In the rows, zero is written as 128.
One turn or mirror swaps these rows in pairs. Which row does each one swap with?
The rows were stretched afterwards, more along some directions than others.
z488: [139 139 118 127 135 112 115 133 127 133 133 120 135 136 104 125 112]
z412: [132 107 137 139 122 110 140 132 125 119 120 138 175 127 153 134 113]
z882: [146 111 145 145 117 128 114 109  93 122 139 181 170  97 124 100 148]
z600: [120 113 127 102 135 140 120 108 150 146 125 124 133 132 141 144 149]
z147: [113 119 121 137 119 127 164 132 147 126 119 136 138 161 156 126 124]
z742: [141 149 115 135 158 131 142 146 158 126 116  99 110 126 109 120 111]
z568: [137 143 120 135 159 138 144 141 157 128 112  91 122 118 103 129 126]
z244: [140 136 119 125 145 158 137 130 146 145 111  88 120  90 104 148 150]
z225: [148 118 115 120  99 114 119 129  98 144 154 171 136 101 119 118 141]
z693: [117 120 119 125 122 139 151 115 142 112 113 127 131 160 140 125 122]
z974: [140 146 116 135 171 139 134 132 155 124 118  97 121 127 106 120 123]
z467: [131 113 136 142 115 115 146 134 122 120 113 123 158 127 147 132 110]
z635: [138 141 119 126 137 106 115 136 129 131 130 126 130 149 105 113 109]
z890: [145 137 123 121 153 162 132 124 142 146 111  73 112  94  98 145 153]
z718: [106 140 129 135  88 129 128 123 109 127 136 150  86 152 139 126 117]
z615: [147 109 149 143 127 123 109 112 105 123 138 164 177  82 122 112 144]
z29: [116 119 142 121 139 127 107 147 133 145 135 126 112 103 135 155 135]
z653: [126 104 125  98 130 151 124 105 136 139 123 120 128 130 138 147 154]
z906: [109 121 151 121 136 124 107 141 135 152 139 129 118 111 135 160 141]
z680: [144 120 152 136 108 133 100 112  96 121 138 168 159  85 110 108 156]
z966: [131 148 113 123 157 133 136 144 162 140 124 101 111 129 108 131 125]
z624: [111 125 133 137 126 139 155 119 148 117 111 126 142 152 148 126 125]
z475: [ 94 133 131 125  85 140 126 122 109 131 130 136  84 159 138 139 124]
z761: [143 150 135 165 124 121 154 138 116 131 133 116 150  91 115 100 129]
z279: [141 114 134 140 133 109 140 140 126 118 116 132 164 128 147 123 107]
z95: [160 121 114 120 116 115 113 130 100 141 157 181 138  98 119 106 139]
z960: [139 149 124 133 140 153 143 128 145 154 110  76 120  92 105 145 156]
z388: [127 108 125  98 137 139 118 106 145 146 128 127 142 118 146 149 160]
z92: [ 99 132 133 118  91 136 128 121 112 135 136 138  90 154 144 146 125]
z605: [145 106 150 140 114 126 108 108  94 123 136 169 171  84 123 114 150]
z575: [127 107 125 102 128  84 103 130 131 151 178 185 162 124 145 111 142]
z63: [148 115 149 144 128 125 112 105 100 118 133 166 174  91 120 103 143]
z97: [139 149 125 131 149 153 140 131 154 152 109  73 115  96 104 143 144]
z141: [152 141 126 140 138 131 124 123 106 130 147 135 125  92 105  91 132]
z969: [154 125 121 115  92 123 113 131  97 136 152 173 129  91 118 114 145]
z24: [152 126 115 121 107 104 121 135 108 148 154 174 138 103 117 110 138]
z735: [119 112 124 110 121 159 126  99 134 129 116 125 131 128 134 143 151]
z537: [147 107 146 142 121 132 110 105  94 117 136 163 172  85 120 113 147]
z58: [110 121 149 137 128 109 113 151 136 149 140 149 123 109 142 145 136]
z584: [155 123 117 117 103 116 111 128  97 143 154 168 130  94 111 114 142]
z242: [ 92 140 126 125 110 132 131 124 130 138 138 112 100 156 134 139 110]
z20: [147 127 116 126  96 113 122 128 103 143 153 168 134 106 117 111 135]
z667: [109 125 132 137 122 130 147 125 148 118 113 133 129 165 137 118 120]
z601: [124 101 135 117 116 100 114 132 118 154 168 188 152 114 144 107 151]
z252: [137 133 121 116 144 108 103 133 131 135 135 118 128 135 102 125 114]
z4: [120 112 131 108 130 137 126 103 143 138 124 119 146 122 148 150 152]
z19: [133 147 123 128 140 138 141 135 153 160 118  76 120  93 106 152 153]
z27: [ 99 117 142 124 141 115 123 148 152 155 142 115 135 115 146 157 123]

z605 pairs with z584
z279 pairs with z635
z95 pairs with z882
z141 pairs with z601

One turn or mirror swaps these rows in pairs. Which row does each one swap with?
The rows were stretched afterwards, more along some directions than others.
z710: [126 115 156 122 146 154 166 155 114 165 104 129  98 144 105 123]
z495: [ 85 130 135  85 110 104 126 156 105 103 133 161 118 140 124 132]
z114: [119 118 140 100 132 126 143 136  90 119 132 157  95 165 117 160]
z239: [122 154 146 130  76 113 131 173 102 122 146 133  90 133 135 111]
z905: [144 160 119  98 159 130 112 150 118 136  96 134 121 130  72  89]
z830: [116 164 147 110 101 118 123 174 113 126 133 117  92 118 114  98]
z968: [120 161 145 121 101 115 117 172  99 122 134 126  88 123 118 109]
z366: [ 77 133 133 114 203 146 155 174 109 126  89 117  90 116  70 127]
z769: [ 82 172 102 119 155 115 124 156 108  99 105 142  95 120  85 105]
z790: [103 177 158 156 151 115 131 178 119 125 113 140 112 123  82  88]
z973: [ 93 165 112 128 165 125 111 122 131  87 127 118 104 133  96 118]
z659: [ 93 122 119 105 169 116 124 149  87 104 119 159 108 138 113 139]
z356: [108 154 120  92 107  71 111 169 122  80 139 125 164 146 104 141]
z234: [125 120 154 111 144 163 158 151 122 159 109 125  84 133 100 121]
z358: [118 139 151 124 132 158 166 160 125 167  91 129  92 125 112 102]
z566: [106 161 142 119 149 133 166 171 111 118 105  89 110 107  73  91]
z517: [121 137 112 101 148 128 146 121 134 122 102 109 153 140  85 146]
z30: [123 156 148 110 150 117 136 171 105 129 101 124 132 142 102  92]
z902: [103 103 107  82 146 137 131 112 107 102 148 127 123 149 132 175]
z33: [118 137 120 110 169 129 145 118 133 126  92 108 144 134  66 133]
z238: [103 130 121  81 171 127 145 139 139 117  98 104 147 138  58 140]
z908: [ 95 150 112  77 111  74 109 157 139  74 145 120 167 145 106 145]
z713: [ 94 136 109  77 107  66 112 156 116  76 151 130 166 147 113 159]
z684: [ 69 120 123  95 177 145 124 164 112 124 107 157  89 148 101 129]
z577: [105 148 114  91 102  80 114 148 111  88 133 126 160 144 111 144]
z455: [159 143 120  93 177 123 132 145 112 132  98 116 146 127  73 125]
z955: [119 136 155 134 144 170 175 169 108 167  86 134  79 125 105 104]
z196: [118 130 105  87 167 139 142 130 121 124  97 120 141 147  81 149]
z96: [100 168 147 115 158 115 161 173  97 111  90 111  98 130  45 106]
z977: [125 136 120  84 132 114 128 172  79 138 110 168 118 151 125 119]
z894: [114 142 108  87 153 122 140 133 144 122  96 112 155 141  81 134]
z820: [122 130 158 129 128 158 176 166 114 167  99 124  94 132 114 113]
z403: [ 98 154 112  70 123 106 111 165 108  92 150 118  93 141  81 119]
z304: [122 133 119  81 164 113  96 153  96 122 144 140 132 171  95 151]
z314: [120 161 114 102 177 112 121 164  87 107 106 118 105 122  61 100]
z874: [122 160 141 117  92 104 126 172  99 121 142 122  94 116 115 105]

z908 pairs with z830
z973 pairs with z30
z820 pairs with z517

